Each path below is one point turned by a fixed rotation once a step. After each direction that follows a path, write how fast that rotation turns it, in degrees per step (0 if it stays still).
Each turn is a multiple of 5 degrees from 10 to 175, or 0.
Each row of a path follows its step; steps can be skipped.
Rotation 1:
step 0: [-25.5  -2.1  15.1   4.3  28.0  10.1  -0.5  21.3   9.7  -8.9   5.6 -19.9
  18.8  -5.5   3.6   7.6  -1.6  -4.3   2.2  22.6 -11.5  12.2   0.8  -3.1
   5.6 -19.5  10.0  -4.8 -10.8   3.5   6.6   6.3 -15.7  13.5 -14.7  18.7
 -20.0  15.5  -4.1 -12.1 -10.9 -15.9 -14.6  14.7  10.8]
step 1: [ 18.7   8.0  -4.5  19.2 -11.0  18.7  12.8  -3.7   4.7 -21.6 -43.0   8.3
   3.4  -4.8 -27.9   0.1 -13.5   0.0  -8.7  -2.2  -7.4  12.0   0.7 -10.9
  -6.0  -7.8  -7.2  -3.7   0.6   5.3   7.0   6.1 -12.2 -10.9  -1.4 -10.7
  12.0 -26.1  15.9  -9.9  -3.4 -12.9  -9.3   5.9 -17.7]
step 2: [  4.8  -4.6 -11.7  -4.7   8.0   1.1  12.7 -26.4   2.5  36.3 -10.0  -2.3
   2.4  15.4   2.7  11.9   3.2  13.0   0.6  11.5   4.5 -18.0  10.0 -10.9
  -2.7   0.3   5.1  -7.0  15.1 -29.3 -28.2  -7.5   2.4 -10.2   2.8   0.5
  12.9  19.0  -6.9   5.6 -16.5 -25.4  -6.2   7.8   1.6]
step 3: [ 16.6   4.3 -17.6   0.2  -0.8 -21.9  -5.2  19.1  15.7 -17.8   5.2 -15.4
 -29.2  -3.8   3.7  -0.8   3.8  16.1  -9.8  29.8 -15.9   1.9  -1.9  10.8
  -7.4  -3.0  -1.1 -15.7  16.5   6.3  -7.0  -2.9  -9.1  15.4   8.6  16.0
 -23.2  -8.8  -3.9  15.0  -7.8   4.6 -13.9 -17.8   8.9]
step 4: [-15.8  14.9  22.8  -3.1  -0.3 -22.7  -9.4 -19.5   8.0 -16.7  -8.2   5.8
 -10.4 -10.1  -1.4  13.1 -10.9 -12.1  -2.6 -11.4  16.2   5.6  -3.9  11.1
  -1.9 -22.5  18.7  26.6  -2.6   6.4   2.0 -26.2  -5.7  16.3   2.7 -14.0
  22.8  -4.9   6.6  -2.9 -15.4  -9.2 -16.4   1.8   2.9]
step 5: [  6.1  -5.9  -9.2 -12.4   0.2  26.8  12.2   4.2  -7.2   3.7   1.7  16.3
  -3.8  14.3  -3.5   3.8   8.0  -4.0 -12.7  -5.2  -5.3 -28.8 -20.8  -8.2
 -14.3 -14.6  26.8  16.9   0.2   9.4   4.7   3.5   4.2 -14.6  -4.7  18.8
 -15.4   3.3 -13.2 -26.1   9.3 -10.5 -18.2   4.0  18.3]
step 6: [ 20.4  -0.7   8.6  -2.0  -0.9 -28.1   2.4  10.4  11.0   5.6  -9.6 -10.7
   9.3   3.8  -8.6 -11.5  17.1  16.3 -10.6   8.2  28.2  19.5   6.3  -6.0
 -12.9  12.8  12.5   7.1  14.9   5.5 -12.4  18.6 -15.4  -0.3   2.7  10.3
  -8.8  -8.9  15.0 -19.7  12.3 -13.1  18.7   5.3 -20.7]
step 7: [-28.7   1.9  15.3  -9.2 -17.1 -15.3   2.1  -5.2 -28.3   9.8  -0.9   5.7
  -8.2   0.9 -12.6  11.8 -25.2   8.8 -15.1   3.3 -21.0  13.6  16.5  18.2
  -6.0   5.1   1.0  -5.9 -11.6 -20.2 -11.9   6.5 -16.0 -11.3   3.4  -3.4
  -4.1   8.1 -14.5  -6.4  -4.0  -9.7  -8.7 -27.5  -3.0]
step 8: [  7.6   9.6 -23.5  10.6  -6.8  -7.5  -5.9 -20.6   8.0  -2.3 -17.0  14.1
  -0.9  -0.9  20.2  -8.8   2.9 -20.0   0.1   3.4  12.4  -5.4  -6.2 -13.4
   0.8  -3.0   6.9  -9.1 -31.0  16.6  -6.8  -5.2 -21.9  -9.8  -2.9  16.8
 -18.3 -13.2 -16.5   7.8 -23.7  13.7   7.3  -8.9  21.1]
step 10: [  7.8 -10.4   6.4  -1.8 -12.9  10.2  12.4   4.3  14.6  -7.9   0.8   3.2
  -2.8   7.7  -9.2  22.4   2.3   5.0 -15.6  -6.3  10.1   2.0   4.6  -7.7
  -5.0 -24.3   0.1 -26.4   0.6 -12.1  13.5 -12.1  -1.0 -31.1  11.0  -8.9
  -2.6 -25.0  -6.2  -9.2  20.2  10.7 -20.8 -11.3 -25.1]
step 11: [-17.0   3.5   0.7 -17.8   7.1  -6.4   1.9 -13.8  10.1  12.2  11.9 -20.5
  12.2  24.3   5.1  10.2   0.5 -14.7 -23.2  10.1   5.7  -5.6  10.5  -2.6
  -0.9   0.8  -2.1  -6.8  16.8  13.1 -17.7   8.4   3.0  -5.2  -4.6   4.1
  -3.9  -6.2  -7.3  -6.3 -45.7  -6.8  11.9  25.8 -10.4]
Directions:
[-1.6 -3.9 -1.3  1.1  1.9  5.3 -2.5 -1.1 -2.3  1.3 -0.8  7.9 -5.7 -0.1
 -2.3  0.4  4.5  8.7  2.8 -3.2  2.7 -5.3  8.5 -3.9 -1.1 -1.9  3.2 -3.2
  1.7  2.0 -0.4  0.3 -0.2  3.1  4.2 11.8  2.2  3.4  8.4  2.7  1.4  1.2
  4.3 -0.7 -5.5]
100
[-3.2  5.1  2.8  2.2  2.4  4.5  0.8 -2.2 -0.4  0.1  0.7  1.5 -1.5  5.8
  3.2 -6.3 -3.8  2.1 -5.7 -4.3  3.3  2.2 -6.3 -1.2  0.5 -3.2 -5.9  1.9
  2.3 -7.0 -5.4  2.6  0.3  8.0  2.6 -4.4  3.2 -2.0  8.8 -5.0 -2.1 -0.8
  3.3 -9.4  1.3]
140
[-10.4  -2.6   0.7   0.4   2.5   2.3   3.0   6.9   3.9   0.9   0.3  -1.0
  -2.4   2.2   0.9   0.6   1.8  -4.8  -2.8   7.0   1.2  -1.9  -2.0  -0.5
  -6.4   1.1   1.9   0.4  -6.2   7.4  -0.1   8.1   4.5  -1.1  -0.1  -1.2
   8.4  -2.4  -0.3  -5.5   4.0  -5.2   2.6   0.9  -7.5]
65
[-7.9  0.1 -7.6  2.8 -5.1 -2.0 -4.7 -1.5  3.9 -4.2  3.7 -3.0  4.3 -3.5
 -0.8  2.8 -4.9  6.4 -3.1 -6.9  2.8 -0.6  1.8  5.2  0.0  2.1 -3.1 -2.1
 -6.3  6.6  2.9 -0.2  4.2  2.9 -4.2  2.9 -2.2  1.9  3.1 -3.8 -8.6 -3.5
 -4.7 -1.8  1.8]
95
[ -2.5  -2.6   1.0  -1.7   6.3  -1.8  -2.8   1.1  -1.7  -3.3   1.3  -2.8
  -4.5  -1.9  -2.2   4.7   1.8  -1.8  -5.9  -0.5  -0.6  -1.1   3.8   5.1
  -0.6   6.0   4.4   0.3  -7.9  -3.3 -11.2   4.4  -0.9   3.3   4.9  -1.7
  -0.9  -5.7  -0.2   9.1  -4.5   6.7   0.8  -0.4   5.2]
85
[-1.5 -1.7  3.5 -0.7 -8.8  4.9 -8.4 -3.5 -6.1 -3.1 -4.4  1.3 -3.6 -3.2
  2.0  4.3  1.8 -2.5  3.4 -2.5  4.7 -3.2 -2.5  7.5  2.4 -4.9 -1.7 -0.5
 -0.5 -4.8 -0.1  5.1 -0.9 -8.2  4.4 -5.4  2.4 -0.5  0.5  3.1 -0.4 -7.1
 -4.6 -0.8 -4.8]
125
